In the data rows, the value 128 means zero.
Every row has a hidden score. In each pair, how much higher is the second row's than the first's? 10 means about the same, 20 much higher and 0 much lower. The score is a weighted sum of the row's numbers plus the product of two more (or one squared), each taken from its middle value.
120 156 75 139 86 187 127 161 112 93 131 123 105 144 78 101 150 153 168 161
137 70 69 145 114 107 149 177 100 164 91 187 125 108 118 121 144 187 105 138 -> 9
143 167 140 133 97 78 116 106 181 88 85 128 151 144 175 126 92 118 122 166
126 87 96 150 103 95 161 161 89 88 165 144 136 155 118 171 121 95 128 161 -> 10
97 121 129 150 120 181 83 150 89 170 148 117 85 160 106 91 115 130 156 166
160 104 91 162 114 158 111 145 95 99 102 85 136 155 169 166 133 95 122 155 -> 4
114 173 161 156 137 153 99 85 181 142 160 128 100 134 135 86 110 89 87 138
166 167 96 139 103 78 127 123 146 88 85 150 161 129 158 141 92 107 133 166 -> 7
149 104 172 156 86 135 88 85 141 115 142 171 161 129 101 81 104 164 133 144
149 127 172 104 126 101 77 90 181 164 142 128 166 175 95 86 115 164 105 87 -> 11
132 162 167 133 155 141 99 123 123 148 165 128 171 103 78 86 81 135 99 132
155 75 75 145 109 107 149 177 89 148 91 187 131 108 135 166 127 170 105 104 -> 8
160 173 129 133 91 95 172 172 141 93 114 112 115 118 152 136 81 84 128 161
103 98 145 139 160 153 99 123 95 126 183 85 90 180 147 121 133 95 168 121 -> 16
160 81 80 127 120 84 144 128 89 104 102 177 156 118 135 171 179 147 151 99
109 156 86 133 91 187 88 150 141 82 114 139 115 144 84 101 150 170 168 161 -> 11
120 121 86 145 91 147 127 90 175 93 148 144 110 87 106 106 173 164 179 161
114 121 172 133 120 170 77 96 158 181 148 112 80 175 141 91 121 107 105 144 -> 10
178 93 80 116 109 101 155 177 158 115 160 187 141 87 135 116 127 101 162 65
120 173 134 133 126 141 149 106 129 93 91 112 151 92 181 121 167 84 105 155 -> 8
178 93 75 93 103 101 149 177 158 126 160 187 131 87 135 121 156 101 162 71
160 110 172 150 132 107 83 106 164 121 165 96 166 160 135 121 110 101 70 127 -> 7
114 98 161 133 155 181 77 112 95 148 148 101 85 186 141 121 121 107 128 149
137 110 75 133 103 101 172 150 89 132 102 182 156 98 95 171 115 141 156 132 -> 6
114 98 140 133 91 170 88 150 135 142 125 166 166 103 78 81 104 193 128 155
86 110 129 156 109 158 94 117 146 110 148 90 136 165 187 156 173 84 93 110 -> 6
149 173 156 133 137 181 133 90 106 121 119 107 161 113 141 76 161 95 122 93
160 127 80 133 137 124 99 112 123 82 79 139 166 123 187 161 150 101 122 149 -> 9
183 98 123 116 137 89 105 90 169 82 160 182 141 123 169 116 92 135 168 82
126 139 134 81 178 135 161 90 192 93 137 101 115 87 112 96 115 164 162 155 -> 16
178 116 150 145 149 147 88 90 123 104 137 155 171 103 175 76 121 112 110 116
91 110 167 81 126 118 166 188 89 153 160 134 131 98 84 146 98 118 168 127 -> 12
178 104 172 127 149 135 88 85 175 142 171 150 156 134 101 91 81 130 105 87
120 121 161 70 149 130 166 183 100 88 96 117 131 123 106 171 161 158 139 59 -> 13
166 139 75 139 172 135 144 96 112 175 102 161 105 129 141 171 75 135 87 99
97 93 156 156 155 153 94 123 100 142 171 85 105 186 158 136 127 89 128 104 -> 10
137 121 102 93 97 95 166 155 112 93 119 177 151 87 84 171 144 135 151 161
86 116 156 156 103 176 83 128 112 164 137 101 75 186 152 111 133 112 139 138 -> 12
137 167 145 139 91 78 127 90 187 93 102 123 136 155 169 116 92 118 128 166
120 144 161 139 137 153 138 117 112 93 131 90 166 113 187 121 167 84 87 99 -> 10
172 116 129 110 160 164 88 112 89 88 108 101 171 108 181 141 156 153 116 99
166 162 134 58 155 107 138 139 129 104 91 96 171 155 112 121 156 187 116 59 -> 11
155 98 69 145 109 176 177 139 141 110 142 90 90 186 101 86 121 147 156 132
103 98 145 145 166 118 133 96 198 99 137 85 95 92 164 136 121 158 122 161 -> 12
166 104 75 110 97 89 155 150 164 126 125 187 105 87 141 166 173 107 156 76
132 87 140 81 114 78 161 101 152 88 114 177 146 98 112 171 179 135 162 127 -> 4
172 150 75 99 120 107 155 155 89 181 96 139 110 103 169 171 87 147 105 127
178 93 161 145 143 141 77 117 112 93 154 90 171 103 124 121 144 170 128 99 -> 14
172 104 80 122 68 158 177 112 112 153 137 101 105 186 135 81 127 130 156 149
103 144 167 162 114 147 94 90 141 153 171 144 75 170 118 96 87 118 128 144 -> 5
80 133 172 156 120 170 77 96 135 159 148 139 161 144 95 96 110 124 99 144
172 98 86 127 68 158 177 123 118 132 137 90 95 186 147 86 133 130 162 144 -> 15
155 81 102 116 126 78 149 96 118 104 119 187 151 92 129 166 173 153 162 99
120 133 167 162 103 170 77 101 129 159 148 139 80 165 106 131 87 107 122 155 -> 8
160 144 75 156 91 78 122 145 141 148 85 171 110 118 152 161 92 112 128 166
166 162 123 116 91 84 144 155 106 159 119 96 120 113 164 171 75 118 110 161 -> 15
149 144 80 139 120 181 116 150 95 82 102 107 125 170 95 171 110 130 133 155
109 104 118 133 160 141 94 139 95 104 148 85 171 129 164 166 173 95 139 87 -> 13
97 150 140 87 120 141 177 188 95 99 114 128 146 98 78 156 104 141 168 127
132 87 145 70 143 78 144 96 141 88 114 177 156 129 106 171 179 170 133 93 -> 15
143 156 167 99 126 130 99 117 129 164 137 90 171 155 78 86 156 181 87 87
103 162 134 156 109 78 94 155 181 159 119 107 85 139 164 106 127 89 133 166 -> 9
91 167 123 145 149 147 161 117 118 104 125 144 171 92 118 86 121 84 145 155
80 75 123 162 97 101 144 177 123 142 114 85 115 155 164 156 156 101 122 161 -> 13
91 139 161 87 178 147 127 112 135 88 114 139 75 180 89 151 98 164 162 121
155 150 96 99 166 181 127 123 89 88 91 150 171 98 135 106 138 107 162 132 -> 8
114 81 69 150 97 101 144 183 95 164 137 96 105 155 135 156 156 135 116 166
183 75 96 116 143 112 116 101 175 88 154 182 95 139 175 121 121 153 162 59 -> 8
86 116 145 162 103 181 99 150 106 142 148 85 100 165 175 116 167 89 110 116
109 167 118 150 80 78 133 166 181 142 91 112 141 123 147 146 81 107 116 166 -> 7
86 87 123 156 103 176 83 155 129 159 142 85 90 186 164 121 138 112 116 149
126 110 145 150 155 101 138 101 198 93 142 85 100 92 169 141 110 141 110 161 -> 10
172 133 96 93 103 89 155 101 181 153 119 134 80 87 164 166 98 141 133 166
137 87 167 145 109 130 77 96 175 148 171 139 171 129 106 81 92 164 105 132 -> 12
109 127 172 104 155 181 99 90 100 175 148 85 156 160 95 116 115 112 128 127
160 167 102 116 91 78 155 112 158 153 131 128 85 92 169 161 92 124 122 166 -> 9
86 156 172 133 120 141 177 177 106 126 131 150 80 113 118 151 98 84 145 93
114 110 172 156 103 130 77 90 187 159 137 166 125 155 95 96 87 176 99 127 -> 8
80 144 140 64 178 118 166 128 158 137 102 117 95 87 95 151 127 187 168 121
160 173 156 116 137 153 133 85 106 104 119 112 166 118 158 81 173 135 82 99 -> 7
143 116 107 87 126 84 155 106 118 99 119 182 156 87 89 171 173 147 145 144
74 133 167 81 155 118 155 172 100 132 119 177 125 92 95 171 110 158 133 82 -> 9
120 133 123 150 143 181 77 112 106 88 108 123 85 165 101 156 127 164 133 166
160 93 91 110 103 78 166 161 106 88 119 182 141 98 129 171 173 124 133 127 -> 10
126 127 156 64 155 101 172 183 106 82 108 139 100 123 124 171 150 164 139 65
172 156 167 116 149 135 88 90 129 132 142 112 171 129 101 76 150 170 105 76 -> 10
114 144 156 70 143 130 183 183 89 93 137 117 136 92 135 161 161 107 116 87
86 150 113 150 132 187 105 101 129 88 108 161 125 149 78 121 98 158 162 161 -> 8
166 139 167 139 149 176 111 90 112 82 131 123 171 129 129 131 87 112 87 127
178 98 69 139 109 101 155 150 152 126 165 187 100 98 129 141 133 89 168 76 -> 17
178 87 172 145 120 124 94 85 129 88 154 155 161 139 147 151 87 118 99 121
155 139 107 116 166 164 127 128 95 82 108 107 171 103 181 136 167 95 99 116 -> 12
166 121 167 139 143 147 88 117 95 82 119 101 161 160 141 171 104 124 93 110
126 162 113 139 172 170 99 96 95 99 114 112 171 87 135 146 144 118 133 132 -> 10
120 87 172 150 132 130 77 90 169 137 165 112 166 155 118 106 87 153 87 144
155 93 150 104 166 153 133 106 100 115 183 85 90 129 141 166 144 89 162 99 -> 9
178 81 75 139 149 101 127 150 123 121 148 187 156 87 124 101 133 147 168 71
143 127 156 93 172 176 122 101 95 115 131 112 171 87 101 86 156 158 122 144 -> 18
166 162 129 133 103 78 99 90 175 93 91 134 141 149 187 116 115 112 128 161
155 127 69 145 103 89 161 139 95 153 114 182 100 108 124 171 144 135 168 76 -> 12
143 144 156 116 97 95 172 183 100 104 114 90 115 87 152 171 127 118 128 144
160 156 102 150 97 78 116 128 164 99 85 150 120 144 181 146 98 89 128 166 -> 8
183 64 75 139 109 89 144 172 123 104 131 182 146 103 141 161 127 130 145 87
155 150 118 53 160 112 138 139 129 88 91 112 171 175 89 141 144 187 116 82 -> 15
132 167 172 139 149 112 88 101 181 153 171 112 136 144 118 81 121 107 70 110
132 144 129 156 178 153 94 85 112 115 125 90 161 123 164 136 121 112 162 71 -> 7
183 87 145 116 155 89 111 90 187 82 142 112 120 103 181 156 121 124 128 132
91 162 123 162 109 124 161 150 152 104 148 90 146 98 181 121 110 84 99 149 -> 7
172 98 86 116 68 153 177 123 112 148 125 90 100 186 158 86 133 130 162 144
120 104 140 145 172 158 94 112 95 164 183 107 75 149 135 121 138 95 168 93 -> 7
114 162 129 139 91 78 133 128 181 93 108 101 141 149 181 146 127 89 99 166
149 167 134 139 97 78 116 90 181 93 96 139 131 160 175 116 110 101 122 166 -> 10
178 121 91 116 143 107 111 85 169 93 125 128 161 92 147 91 161 124 162 166
160 98 123 116 172 107 144 106 141 170 183 123 85 103 124 141 156 84 168 65 -> 15
109 144 172 127 160 164 94 106 100 181 171 90 75 149 129 111 121 112 133 116
166 70 107 81 120 89 155 117 135 82 142 177 151 103 141 171 179 141 145 82 -> 10
109 133 172 58 166 124 161 183 100 121 125 139 90 108 106 156 138 164 145 59
126 173 145 139 143 176 144 117 95 93 119 85 166 123 135 131 167 112 87 82 -> 9
172 167 156 116 155 153 105 85 95 121 119 101 171 139 129 86 156 153 105 82
160 173 129 122 68 84 166 177 164 126 108 123 95 113 129 146 87 101 128 161 -> 7
103 116 113 145 109 187 94 155 89 159 142 117 95 165 89 81 133 147 168 161
114 93 150 145 172 158 77 96 95 132 148 101 95 186 135 131 121 118 139 155 -> 7
137 93 75 156 91 118 155 101 100 153 108 139 120 186 124 76 161 153 162 155
80 116 172 110 114 89 172 183 123 148 154 166 75 108 95 156 115 147 145 87 -> 6
109 104 172 139 97 153 77 96 187 148 154 171 166 129 95 81 98 141 122 121
166 167 102 99 143 101 144 90 152 186 102 166 75 103 158 161 87 124 122 116 -> 11
80 93 113 162 86 112 127 177 146 170 148 85 110 149 181 131 161 95 93 138
91 98 161 133 120 170 83 123 118 148 160 96 95 186 181 131 150 84 116 116 -> 11
114 156 129 133 126 107 144 183 106 88 108 107 151 98 152 171 121 84 122 155
132 87 134 64 97 84 166 117 141 82 154 187 151 123 95 166 173 147 116 132 -> 15
97 144 123 156 68 84 161 145 129 170 119 112 136 155 112 86 92 135 168 166
155 133 118 127 166 164 116 96 106 82 131 144 171 92 169 96 110 112 116 161 -> 13
109 110 145 139 160 141 88 112 106 153 183 123 75 175 135 81 127 107 174 127
137 156 91 104 172 107 149 96 169 148 108 177 80 129 135 171 75 170 110 76 -> 9
120 121 129 139 149 147 105 96 112 153 171 117 75 186 129 81 115 101 174 149
80 127 172 93 149 95 172 166 118 126 108 139 141 87 89 166 98 176 122 127 -> 6
97 156 123 87 137 124 161 183 95 175 102 161 110 87 95 171 87 158 133 110
103 162 145 162 120 164 99 101 95 153 131 128 156 144 89 136 75 118 110 161 -> 8
120 173 107 81 160 101 144 85 152 181 108 134 80 103 135 161 87 164 156 132
120 116 129 145 143 147 133 112 95 159 160 123 90 175 89 76 98 118 174 166 -> 12
143 150 172 145 120 107 88 85 187 137 177 144 141 129 118 81 110 107 87 138
114 121 150 162 97 181 77 96 135 170 148 134 90 175 141 81 110 107 139 138 -> 11
120 127 150 93 120 95 172 188 95 110 96 171 146 118 78 166 87 141 145 127
114 139 167 145 120 135 77 112 152 159 160 150 171 108 89 81 110 130 87 155 -> 12
166 75 75 127 109 78 155 128 106 110 96 187 125 118 129 166 173 153 156 121
114 121 172 156 120 124 77 90 175 148 165 144 141 175 95 96 87 118 99 138 -> 10
80 75 118 162 97 147 116 161 112 153 131 85 115 180 169 151 173 118 87 121
74 127 134 99 178 107 155 96 141 115 114 166 141 92 95 166 98 181 128 149 -> 8
160 156 86 110 109 107 172 96 169 142 125 117 75 92 147 166 98 130 145 166
132 144 172 145 143 118 77 101 152 132 171 90 166 129 112 101 161 153 82 82 -> 10
149 156 145 139 137 89 127 85 192 88 102 107 110 144 175 106 121 101 128 166
126 167 134 116 166 170 155 101 95 126 108 112 171 87 101 86 150 124 128 144 -> 10
155 98 134 116 172 170 149 106 95 164 171 85 85 129 106 171 133 101 122 99
160 121 113 150 109 107 127 85 181 148 91 161 85 108 112 171 81 158 133 161 -> 5
114 162 113 122 132 135 155 155 106 82 102 96 166 108 187 151 167 89 105 110
114 162 96 156 86 84 133 155 169 164 142 134 85 129 169 106 98 84 133 166 -> 10
143 121 102 156 91 130 172 155 118 142 160 90 75 186 124 86 167 124 87 138
155 81 80 139 97 130 172 155 112 121 131 90 105 186 147 76 179 130 133 149 -> 13
97 139 113 104 149 147 172 123 89 137 165 101 151 92 89 171 104 118 174 121
114 87 145 139 114 107 144 117 187 82 148 90 131 98 169 171 133 101 122 161 -> 10
97 139 107 156 114 176 88 90 89 170 160 117 171 103 141 121 133 112 151 127
132 110 167 116 137 176 83 96 106 170 154 123 75 165 129 101 98 118 145 166 -> 15
109 93 150 156 109 187 77 128 112 159 137 90 85 175 169 126 150 101 122 127
114 87 80 145 120 95 177 128 95 142 102 166 141 149 112 76 184 141 151 155 -> 11
114 127 96 156 120 101 166 161 89 137 119 155 151 92 89 171 92 118 168 127
132 104 91 156 120 95 166 177 89 88 102 161 151 144 112 171 121 95 145 127 -> 15
166 133 140 133 132 84 116 96 187 82 108 101 125 129 181 151 104 107 122 166
160 104 69 133 143 112 133 183 95 186 102 134 90 129 141 161 87 153 93 149 -> 11
103 110 156 156 120 176 77 96 112 164 142 90 90 186 158 126 138 118 145 99
126 167 150 150 137 170 138 96 95 121 131 117 171 103 106 76 156 130 93 132 -> 7
137 156 102 99 126 158 144 155 95 82 91 96 171 108 175 166 127 112 110 144
114 93 69 156 143 112 138 150 100 159 79 139 161 129 95 96 184 170 122 149 -> 13
109 104 167 133 97 170 77 106 152 164 148 139 171 129 84 86 92 153 122 155
172 104 80 122 74 158 177 112 123 153 137 101 95 186 135 76 127 130 162 144 -> 11
172 121 167 162 143 147 83 85 100 121 108 171 151 134 101 91 104 147 151 104
103 104 145 150 114 187 83 134 106 170 148 117 75 180 147 86 133 107 133 144 -> 14
143 75 75 139 91 118 172 117 106 159 102 134 115 186 135 76 179 147 145 149
109 150 156 116 109 135 177 188 95 99 119 96 120 87 147 161 156 107 99 132 -> 4
160 156 107 127 120 112 133 150 118 82 91 90 146 108 175 166 138 95 116 166
91 173 123 156 132 158 105 106 123 121 142 85 156 129 164 141 173 89 82 110 -> 13
91 127 161 81 155 147 177 188 89 126 114 134 146 98 84 156 133 107 145 93
109 162 167 81 137 141 166 161 89 104 119 123 171 98 84 126 127 158 156 76 -> 6
149 156 150 81 74 95 172 188 89 121 108 144 95 98 129 166 121 141 139 138
172 98 91 53 178 141 149 139 141 99 79 150 85 180 124 151 115 164 99 149 -> 13
80 110 156 150 137 135 105 134 106 142 183 85 95 180 158 141 161 95 110 93
120 167 96 122 109 141 127 117 89 159 96 171 161 103 84 151 87 141 145 166 -> 6
114 116 167 133 126 124 88 101 152 153 171 150 171 108 84 76 110 170 99 149
160 144 123 93 114 107 166 177 112 88 91 96 136 87 141 171 127 118 145 161 -> 4
91 98 156 139 114 176 88 134 112 153 154 85 100 186 181 131 144 89 110 116
103 98 172 133 109 141 77 101 158 175 160 155 166 134 89 81 98 141 116 149 -> 10
149 162 113 139 126 95 155 106 192 82 108 96 110 92 169 131 127 112 139 166
132 70 69 133 137 112 138 188 106 132 85 177 156 108 118 116 161 187 99 132 -> 12
114 167 134 99 149 176 161 106 95 153 131 96 171 87 95 101 167 118 122 121
74 110 123 122 178 107 149 172 112 181 114 144 105 103 84 151 87 164 168 110 -> 10
103 139 102 156 80 78 166 166 169 132 96 90 125 175 147 116 92 124 133 166
97 144 156 156 137 135 127 188 118 115 171 90 85 144 95 116 161 124 70 132 -> 9
183 64 75 150 114 101 111 134 129 93 154 182 141 113 135 136 161 147 162 76
74 104 150 133 172 112 149 172 106 175 125 144 100 98 84 171 98 141 139 104 -> 12
172 75 69 156 91 84 161 172 129 132 91 187 115 113 135 131 110 158 151 127
120 104 161 110 143 181 77 112 106 159 125 96 80 165 169 136 138 107 105 166 -> 14
160 162 140 145 172 147 105 85 135 88 108 107 171 103 129 86 156 124 133 116
172 87 80 93 103 84 161 150 135 82 131 182 146 103 141 171 167 112 145 110 -> 12
74 104 129 156 103 135 105 155 135 175 165 101 80 186 158 96 161 95 122 127
178 70 123 93 160 141 144 128 112 99 171 117 100 98 152 171 156 84 156 110 -> 7
120 81 75 150 120 101 166 123 100 142 102 166 146 149 112 76 184 141 145 161
80 144 123 156 68 112 161 155 135 175 114 112 131 149 95 86 98 135 162 166 -> 8
149 156 134 150 149 118 127 85 123 93 102 139 166 108 164 91 138 89 116 166
97 127 150 162 160 135 88 90 141 175 154 128 75 180 106 111 92 118 139 132 -> 14
183 150 102 133 143 130 116 112 112 82 79 144 156 103 181 136 121 95 128 155
86 173 161 133 137 153 161 134 106 115 131 128 166 87 101 101 115 89 133 149 -> 10
160 93 91 133 74 153 177 128 106 170 131 96 105 186 129 76 144 124 133 155
86 98 129 162 97 181 77 166 106 132 142 90 95 175 152 111 156 130 128 149 -> 9
160 98 80 122 74 158 177 112 112 153 137 101 110 186 124 76 127 141 168 149
97 127 150 145 166 112 127 101 198 137 148 96 80 87 147 116 104 164 110 161 -> 9
160 173 107 116 97 95 166 161 158 153 96 139 85 92 124 161 75 118 122 161
97 127 134 127 109 130 177 188 95 164 131 128 105 98 78 156 92 112 168 138 -> 11
155 156 134 127 86 78 111 90 192 93 102 134 125 165 175 116 98 124 133 166
74 127 123 150 109 130 105 150 175 186 165 101 85 155 158 106 179 89 93 104 -> 18
114 156 75 116 114 130 172 112 112 99 142 117 151 87 89 141 156 141 174 166
172 75 69 133 120 101 133 150 95 153 91 187 105 113 124 166 161 176 133 99 -> 8
103 98 140 139 178 147 99 123 106 142 177 96 75 170 135 121 121 89 151 155
120 139 167 64 155 112 183 177 141 104 102 139 80 103 78 156 138 164 139 99 -> 10
114 139 113 116 97 112 166 161 95 104 131 150 151 103 78 166 127 95 168 166
172 150 91 145 68 84 138 155 135 115 85 134 136 123 158 171 104 101 128 161 -> 9
132 75 167 145 103 130 77 128 175 142 154 150 171 103 101 81 104 181 110 132
103 127 118 150 74 187 77 161 112 93 114 128 141 149 95 106 133 176 156 161 -> 9
86 133 118 110 178 141 122 117 187 99 114 155 80 165 78 166 104 164 162 82
149 127 161 58 172 112 116 150 100 82 102 101 95 160 124 171 161 176 128 110 -> 1
143 116 140 145 155 89 122 106 192 88 137 85 125 103 175 146 115 112 105 166
74 167 129 150 103 95 149 161 175 170 131 123 115 98 147 101 98 89 122 166 -> 9
178 162 86 87 97 118 155 155 100 186 96 150 131 92 135 156 75 135 116 144
120 121 156 53 137 95 155 106 123 88 114 144 171 98 106 166 173 170 145 110 -> 13
137 110 91 156 74 95 161 134 158 170 114 96 105 175 106 76 150 141 151 166
178 104 80 122 74 158 166 112 123 164 125 101 95 186 141 76 133 130 168 132 -> 10
120 87 102 81 166 95 127 123 100 137 137 187 141 87 84 151 156 153 162 161
178 121 69 116 103 95 172 134 135 121 154 171 100 92 147 171 150 107 156 71 -> 7
178 144 118 110 166 170 94 96 95 82 102 150 171 108 164 131 150 124 116 93
178 127 102 133 178 164 116 106 89 88 102 134 161 98 169 136 121 101 145 116 -> 9
74 104 150 162 103 176 83 145 100 170 148 112 115 180 135 96 144 101 122 138
120 162 123 145 149 164 144 90 100 99 125 107 171 87 141 106 150 112 110 161 -> 8
137 167 145 145 109 112 144 90 164 82 96 101 161 98 164 116 133 112 122 166
103 173 118 156 149 124 161 85 181 115 148 90 136 103 175 96 138 95 128 99 -> 12
132 104 75 116 114 101 183 177 123 164 148 171 120 87 95 166 144 112 151 71
74 121 161 99 178 95 166 112 192 121 125 107 85 92 112 146 138 170 139 132 -> 6
114 116 145 162 103 170 77 96 112 99 142 139 151 175 106 141 81 147 116 161
97 93 86 156 114 112 149 172 141 186 154 96 80 165 118 76 138 153 128 155 -> 16
143 87 145 145 132 124 83 117 198 137 148 182 110 98 95 76 104 170 122 155
103 144 118 145 143 141 122 188 123 104 177 85 85 175 118 126 161 101 76 127 -> 9
97 167 129 150 143 158 111 96 118 126 114 139 171 87 147 81 161 101 122 149
149 167 134 133 97 78 116 90 187 93 96 128 131 165 169 121 92 118 128 166 -> 10
132 144 156 162 132 130 88 85 118 121 108 182 141 129 95 96 81 153 156 155
155 156 134 116 172 176 116 101 89 93 102 117 171 92 124 96 150 135 128 144 -> 12
178 156 69 104 132 112 149 139 118 186 91 166 85 129 147 161 81 124 93 138
86 93 140 162 109 170 83 128 89 181 125 107 161 118 95 126 138 153 151 144 -> 11
166 133 123 58 172 101 127 123 164 82 85 117 146 186 106 151 138 181 116 76
114 150 156 122 178 153 111 96 112 99 125 90 75 180 106 131 133 130 168 138 -> 4
80 116 172 93 155 101 155 177 123 148 119 144 85 103 106 166 133 158 162 59
132 139 75 133 172 107 138 101 175 175 114 171 85 129 129 171 75 153 93 93 -> 13
149 133 102 133 166 130 133 90 129 82 102 96 151 108 187 156 138 101 116 161
149 156 102 139 166 158 127 128 89 93 96 123 171 92 147 126 104 101 133 161 -> 9
155 139 156 139 137 89 122 90 192 82 131 112 90 123 175 131 98 118 122 166
143 121 69 127 97 95 172 172 100 126 114 187 151 92 101 166 110 135 151 121 -> 7
149 162 156 53 155 118 183 183 95 93 102 144 105 103 101 146 144 141 122 104
149 121 145 116 172 164 77 90 141 99 96 112 85 175 124 156 115 153 105 166 -> 11
143 150 140 145 149 118 127 85 187 88 119 107 131 113 181 91 133 95 105 166
114 121 102 139 120 141 166 161 100 148 148 90 95 175 95 76 179 130 99 166 -> 14
74 104 150 150 160 153 127 150 95 181 137 117 115 108 89 126 104 101 179 138
80 93 172 76 160 130 155 183 106 126 108 144 136 87 89 161 133 170 145 99 -> 11
137 144 172 156 126 124 83 101 175 148 165 117 161 108 118 76 150 112 82 110
132 144 161 139 132 118 88 106 141 148 165 155 171 103 112 101 75 130 76 161 -> 12
114 167 123 139 137 112 166 161 112 93 102 134 161 87 152 131 92 89 116 166
74 133 161 156 120 141 116 139 95 164 165 96 146 118 106 96 121 101 145 166 -> 16
183 70 118 99 172 118 138 106 106 164 73 171 85 149 135 161 104 158 105 138
97 133 167 127 132 176 77 117 100 186 154 90 110 165 135 101 127 101 116 149 -> 10
126 173 140 145 97 84 144 101 192 159 119 123 105 144 164 96 133 84 82 155
114 93 156 133 166 135 94 117 89 153 183 128 85 165 129 96 138 89 174 127 -> 9
183 81 80 104 114 107 133 155 169 88 142 182 110 108 164 156 138 118 168 59
114 110 172 133 143 170 83 117 118 175 160 107 75 180 141 91 127 95 139 116 -> 11
166 116 102 150 143 158 94 106 95 82 102 123 171 98 147 166 161 130 128 121
172 139 129 145 149 84 99 85 192 93 125 128 151 113 147 106 92 124 128 166 -> 13
172 87 80 116 97 78 155 166 135 88 108 182 141 103 129 171 167 124 128 127
155 162 172 145 172 147 127 85 100 153 137 112 151 103 101 81 133 118 116 99 -> 9
103 139 145 64 172 95 172 172 158 132 108 128 75 92 118 171 133 170 133 82
109 156 145 93 120 107 172 188 100 153 96 128 136 87 84 151 92 141 133 161 -> 7
120 173 167 133 160 164 138 85 123 132 171 90 100 108 152 91 144 95 128 99
166 110 107 122 166 181 94 106 89 88 102 144 171 98 164 126 156 135 105 132 -> 10
